Here is a table of points, one per row:
  9 -10  39  14 -42  18 -12  27  18   3  12   1  56  20   1 -44  13  -8 -16 -31 -27  -5   6  -6  30  -1  61  39 -28   0  43  16
  4  19   7  40  -7   5   9 -51  38 -90   1  11  51  23   7  29 -27  10  26   5 -65 -22 -35 -23 -15  37 -12 -55  26  22 -95   0
-20   3  -1   8  35 -70  20 -31   6  15  27  38 -49 -25  -1 -24  52  40 -18 -38   6   6  -5  11   9  23  24 -19  54  25  32   9
 27  58 -24 -35 -29  -6   6   2 -12  12   4  32  -5 -14 -39 -28  29 -36  -4  33   3  45  53  40 -35  -5  -4   0 -12  12 -48  18
 38   4  10  22  45 -16 -44  -4  18  -4  -4  -1 -51  10 -18 -50  57  87  30 -57  37 -62 -36  -4 -83  53  32 -20   7   4 -21 -60
 18 -32   0  52  16  -3 -61 -15  33  -9   6 -24  63  -6   8   8  -8  34  37  26 -12   6 -38 -31  -7  20  14 -26  37 -16 -28 -51
 17 -46  28  23 -15   0 -14  -4 -38 -32  22  31 -53  -7  32  -7  22  32  -3 -90  66 -40 -24 -13 -11  19  32 -17  10 -66  53 -14
 12   3 -19 -55   3   0  -7  47 -45  36  11 -27 -33 -20 -40  11  21 -42 -49  12  20  19 -13  -3 -14  44 -13 -68 -64 -25  29 -46
 -3 -49  25  16 -26  14 -30 -43 -69  13  17  54  14  73 -36  45  15   1 -24   1   8  16  63  -2   0  -3 -18  10   8  41  55  -3
 -5  47 -34   3 -11 -31  43  -9   0  -5 -20  14 -20 -59   9   1  -1  -2  16 -12  -6   3   6 -40  10 -15 -24  26  44   1  29  33
-69  29  26  22   9  10 -17   4 -23  14 -24  36   0  20  -7  26   2   0 -10   4  -4  52   2  24 -12  20  20  -4 -16  28   7  34
-35  -1  17 -34 -15  61  27  15   3 -18 -12   3 -34  33 -22  42 -14 -40  37  31 -43  19  24  12  37 -11   2 -41  21  25 -35  -6
-32  -6  15  34  81 -46 -15 -24 -15  11  20  52   4  65  60  65 -12   0   7   2  33 -17 -34 -28   4  14 -10   9 -67  18  -4  13
-31 -59 -22  59  -6 -22   3 -31  64  52  36  10   1  -1 -33  -8 -36 -33 -27  31 -12   3 -68   2  18  12  12 -25  29  35 -25 -21
-51 -62  41  13 -25   8   6   0 -81  26  29  47 -26  90  17  74  45   1  -4 -63  32 -58  19 -50  -2  -4 -58   8  30 -18  19  12
 17  33   2   2 -11  11  -7 -23   2  27 -84 -34  48 -21  53 -27 -47  14 -13 -29  -3  24   0  11 -19   4 -14  12 -65  38 -45  65
-83  13 -12 -30   9  13  25  18  24  48 -45 -28  14 -63 -25  -4 -67  -6 -15  33 -29  24 -18  13 -14  -8   7   3 -42 -32  -8  25
  17   89   -2    2  -49  -41  -17  -50  -19   63   28   11  -37   20   -5  -29  -27    7  -19   -3   10   16   -5   -3  -46   25 -106  -13   27   49  -34  -54
  1  10  18 -49 -24  12  26  17 -58  15  58  -5   6  -7 -27 -32  42  57   0 -13  51  28  -5  18 -12  21 -18 -45  23  18 -18 -36
 24 -27 -33  26 -30  37  27   6  28  -4  33 -25   0 -54  -3  19  20  -2  14  28 -11  23 -24   1 -11  -2 -16 -15  15  10  26  -1
-25  11  45 -40  -6  21  37  12 -31  12   6  10  14  29 -92  23  10 -60  21  34 -35  39  23  -1   0  42  -9 -14  11   8 -73 -10
 15  -2  17 -65 -50  43 -11  12  37  26 -20   6  23  26  -1  45 -24   7 -87 -55  14 -11   8 -41  15 -49 -52  41   2  28 -24  27
 18 -19 -14  35  -3 -14  12   1  -9  43  20 -57 -11 -22  -4 -17  33 -43 -39  15   0  54 -54   6  13 -11  21 -38   2 -12  10 -20
 34  52 -23 -39 -39  43  -2 -15  19 -27   3  13  -5  31  -8  28 -13   5  17 -43  38 -39  28   6  25 -35  -3  33  10   6   2  10
 11  14  43 -23 -33 -38  33  24  68  -3  23 -42   6  12 -18   4 -27  -9  12  10  -3 -41  -8 -14 -23 -26  42  75   3 -29  -4  11
  2 -28  58  50 -26 -23 -25 -20  -1  42   8   7  11  30 -88   7  36 -15  -9  -7  -3  18 -11  15 -20  50 -34  29  35  68   9 -46
-27  37 -51 -10  23 -55  61  -7  -3  19 -21   8  27 -49  35  18 -44 -15   2 -18 -13  38 -25   2  -6   0 -38  24  21  -4 -38  31
-27   4  -8  49  49 -74 -51   2 -18  30  27  71 -40   2  14  13  38  37 -35  78 -47 -19  29  43 -15 -16  58  -2 -76  19  23   2
 19  40  13  28   6 -41  -7 -44  -4 -26  16  29  -2  25  24  59  -6   5  31  28 -51 -66   6 -44   6   2   1  -6 -49   1  13  -6
 41 -85 -31  25  53  -1 -40  15 -23 -30 -33  16 -53 -45  22 -32  37  54  34  16  16 -18  20  47 -23  -3   0   1 -13 -33   0 -72
-127  -26   34  -24   82    7   16   12  -35  -42  -79   -7  -17   60   57   12  -43  -23   39  -44   60   -8   26  -13    5   17  -36  -23  -15    9  -35   39
 27  37 -28 -23  14   3 -24  48 -17  35 -83   3  43 -19  -5 -47  70  -6 -27  33 -14 -14  30  33  44 -46  44  39 -52  24 -74 -12
 -6   1  -3  25  40   0 -87 -48 -10   3  53  30  31  40  19  47  33  47 -21 -27  -5 -22 -22 -58  12  38  24  10  30  15  16 -21
 32  61 -47  35  15 -29  10 -48 -18 -63  51  10 -37 -36  37  -3 -23  24  22 -27  33 -45  12 -74 -47  -8 -43   7  -5  36 -21 -25
 16  39 -51  -3   2  -5 -34  71 -37  35 -13 -45  17  12  -4  10  57   8 -10  45   1 -39 -13   2 127 -30  -7  18 -44 -46  -8 -55
 28   0 -52   8  78  31  -3  -1  26 -47 -58  12 -51  32 -45  10 -44  29   5  10  19  49 -87  34 -75  21 -21  59 -44  -7  19 -40
 49  19 -10  -2 -35  39 -20 -36   7 -32  38 -19   3   1  51 -10  -3  19  14 -22  27  13  -8  -9  10  -6 -24 -17 -16  26  43 -21
-25 -37   1  15   1   5  19 -15  31  20  54 -22  10 -56 -20 -13  34  -8  15 -13 -32 -18 -13  -8  22 -12  12  20  41  18  13   3
 44   2 -15  19  38  42 -35  24  -5  14  56 -54  19   1 -22  15  -4   3  19  15  21 -10 -80  -8 -37  28  -8 -36  23  11  33 -31
 21  17  26   6 -20 -10   2  25   2  14  33   9  10 -16 -15 -36  13  -6 -12   5 -28  -5  21   1  39  -9  57  39  10   4  16   2
-14  48 -47  -6 -35  -3 -22  -1   7 -25 -56  25   7 -32 -12   3   4 -18  14  33  -6  -8  59  27 -45 -56  15  18  46  16 -27  45
 10 -10 -16 -52   7  46  48 -19   1  42 -85 -41  27  25  27  61 -61  22  -8 -15 -36 -33  23 -57  46 -49   3  18  51 -26 -12  12
 -54   46  -48  -91  -39  -25   48   36 -103   -2   29   48  -59    1    0   48  -12   11   13  -13   33  -71  -13   -3  -32   -5  -42  -72   -1  -22  -26   38
 43   9  33  -4 -35 -42  68  -9 -25 -51  16 -18  17 -10  59 -36  -7  35  37  19  16  -8 -27 -62 -13 -39 -38 -25   4  19 -28  -2
-56 -42 -88  66  38 -25 -51 -21  36  30  34  43   2  24  -2  19  29   9  -1  41 -66  31 -37  19  39  10  -6 -41   6   5 -35 -36
-48  23   3 -23 -21  29   2  -9  18  11 -47   9 -34 -17   3 -31 -38   9  10 -55  19 -25  38  -9  19 -59  29  23   3  41  15  62
-10  55  35  33 -52  28 -30 -59  25   2 -27  44  38  15 -19 -35   1 -94  13  -3 -36  35  53  -1 -17 -71 -18  22 -16   6  19  35
  3   2  23  -8 -31  37   5 -60  25 -64   6  13  -7 -27  14   1  18  -7  45  32  -6  52  35   7   9  13 -31  -8  37 -11 -10 -12
-56   9 -26  29  38  40   1  56  19 -16 -16   0  -1  -7  83  29 -84  27 -11 -43  90 -41 -33  21  46  27  52 -29 -49  66 -22  15
  4  23  -2  35 -49  15  34  18   8 -25  26  -3 -42 -69  26   0   2  72  17  24   3 -26   2 -38  -6   2 -54 -15   1  18 -36   2
-63  -5 -40  12  31 -18 -39  49 -11  31 -17   4 -17 -46  28 -41  24 -67  13 -28  -2 -41  45   6 -12 -39  43  17 -45 -14  45  71
 46  15  17 -49  18 -40   3  39 -31  25  -9 -32  72   1   4 -68   3  -3 -42 -31   6  -6  23  22   6 -13  47  -1 -41 -52  36 -19
 -6 -10 -15 -53 -23  60 -41 -32  25 -50  -3 -45  25 -18  11   5 -40  -2  13 -52  23  47  72  40   1 -16   1 -38 -20  26  44  21
-37 -58  58  23 -62 -16  28  -4   0 -38  -3 -24  -6 -19   5 -18   7 -27  54  34 -35 -16 -19  14   1  14   7 -11  23 -66 -32  11
-12   3  29   7 -15 -11  58   2 -17  30 -26  29  25  -2 -20  13 -14   9   2   2   5  35  -8   7  38  24   3   0 -14 -20  39  39
  4 -44  21 -12  22  10   3  22  62 -13 -27   7 -68  36 -25 -19 -17  -2 -58  11 -11  10 -20   5 -52   9  26  84 -11  -3  56  10
-11 -28   7 -31  23  28  10  16  64  -7 -24  -2 -13  -6 -23  -6  -7 -23 -30  38 -43  14   6  27 -27 -33  14  15  -9  12  37   8
 17  -7  20   2 -48  -1 -13 -21  -3 -44  19  -3 -24   3 -14  -2  23 -18  66  25 -15  74  34 -14  -5  20 -61 -36  30  14 -35 -14
 17  -3  49  51   0  -7  64  41 -68 -69 -39 -15  32  23  37  22 -11  33  27  35  11 -38  35 -73  59 -12  -8 -21  51 -57 -45 -32
 34 -14  21  -7 -26  12  44 -39 -11  -6 -11 -85  40  46  25 -10 -17   9  22 -18  20  48 -21  17 -24  48   5 -51 -14 -58 -42  35
 34  25  26 -46 -24  -4   4   7  -6 -38   6  19  18   9 -21 -10  -3 -16  34  53 -18  27  45  -5   9  27 -10 -56  29 -18 -55 -14
 33  -5   1 -22  20 -22  -1 -11  28 -30  31   5 -49 -72  -8 -44  42  30   7   5  -7 -47  11   7 -43 -19   0  28  50  13  31 -61
  9  -7   5   8   5  17 -37  19  12  -2 -37  10  16  23  -3 -29   8 -13  -2 -24  25  12  61  44   2  -7  19  14  -6 -14  29  55
 47   1  17 -21  32 -15 -10  16  17 -23  25 -19  17 -16 -18 -40  28   3  16  22  -8 -26  17  33 -31 -17  54  46 -12 -21 -11 -17
 10 -21 -34   1  45  10 -27  28  42 -14 -39  -5 -39  39  -1 -23 -28  -5 -77   3  13  48 -46  15 -53   4  24  81 -28 -11  39  15
There is one direction along which these points spread out most. Take the direction at right angles to it along which they spread out most. Then take the direction at right angles to both along which they spread out most. Go by this last direction. Where along it does each point below lie, from 0 to 99? 50 is the average, and the first point above lies past it. One standard deviation of the points above along it is 16.
 12  -6  -2  39   5   3  28  -4  27  10  16   0   6 -30  -9  18 -31   9  23   5  -8  18 -41  23  -6  51 -30 -24  33   1 -12  -6 59
 34  42 -16 -15 -20 -71  59   8 -10  53 -30 -53  47  13  22 -41   0 -10 -31  -2   4  19 -18 -18   8 -34 -29 -19 -11  -4  -2 -22 58
 -1 -42  -9  29  40 -20  20  15   5  26  31  -7  51 -27  19  21 -37 -34 -22 -10 -76 -44  -7 -60  89 -20  19  -3   7 -69  46 -19 45
 36 -48  13 -37  33 -19   2 -12 -19 -94  -9 -15   1 -53  23 -51  31 -17  33  19   9 -36  30  47 -36  -9  23  34   2 -72  31 -35 57
 16 -37  65  29  22 -58  21 -44   5  42  -5  37  35  21  22  17 -30 -66   8  19 -37  22   1  -8  54   3 -22  -9  11 -44  28   7 56
 13  26 -60 -44  12  42 -40  73  17  24 -12 -47 -13  26 -20  36  28 -10 -30  14  32 -51 -34 -19  18  -5 -31  30 -31 -51  25 -38 41
 27 -16 -16 -51  11  46   0  37   9   0  -7  21 -27   8 -28  30 -16 -31   5  15 -10  18   6  26   9  21   5 -40 -32   7  39  19 52
-20   0 -30 -23  -5  44   1  -1  32  30  -4 -89  -8  -3  -7   7  21 -69 -35 -12  72  68  32  51  26 -51   7   5 -23 -18  14  41 56
-35 -33 -18  18   2  -5  -4  21  10  14  -1 -27  17 -44  -4 -38  35   4 -33  17 -30   4 -13  21  37 -37  37   3  21   6  18  43 59
 10 -23 -59 -33  27  59 -57  37 -24 -19   2  -1 -39  24 -12  47 -29   4 -43 -26 -23 -17  12  42  50  15  -5  -3  13 -10  40   1 36
-38 -20  26  21 -31  11 -43 -58  27  36  60  44 -37  17 -63 -23  21  52 -37  20  15 -11 -43  -3 -30  52  10  59  64  80 -13  18 58
 35  -1  76  24 -15 -36  46   5 -46  28  37  -2  43   6  31 -14 -49  25  36 -59  21  26 -10   2 -37  61  42 -12 -27  21 -35  28 43
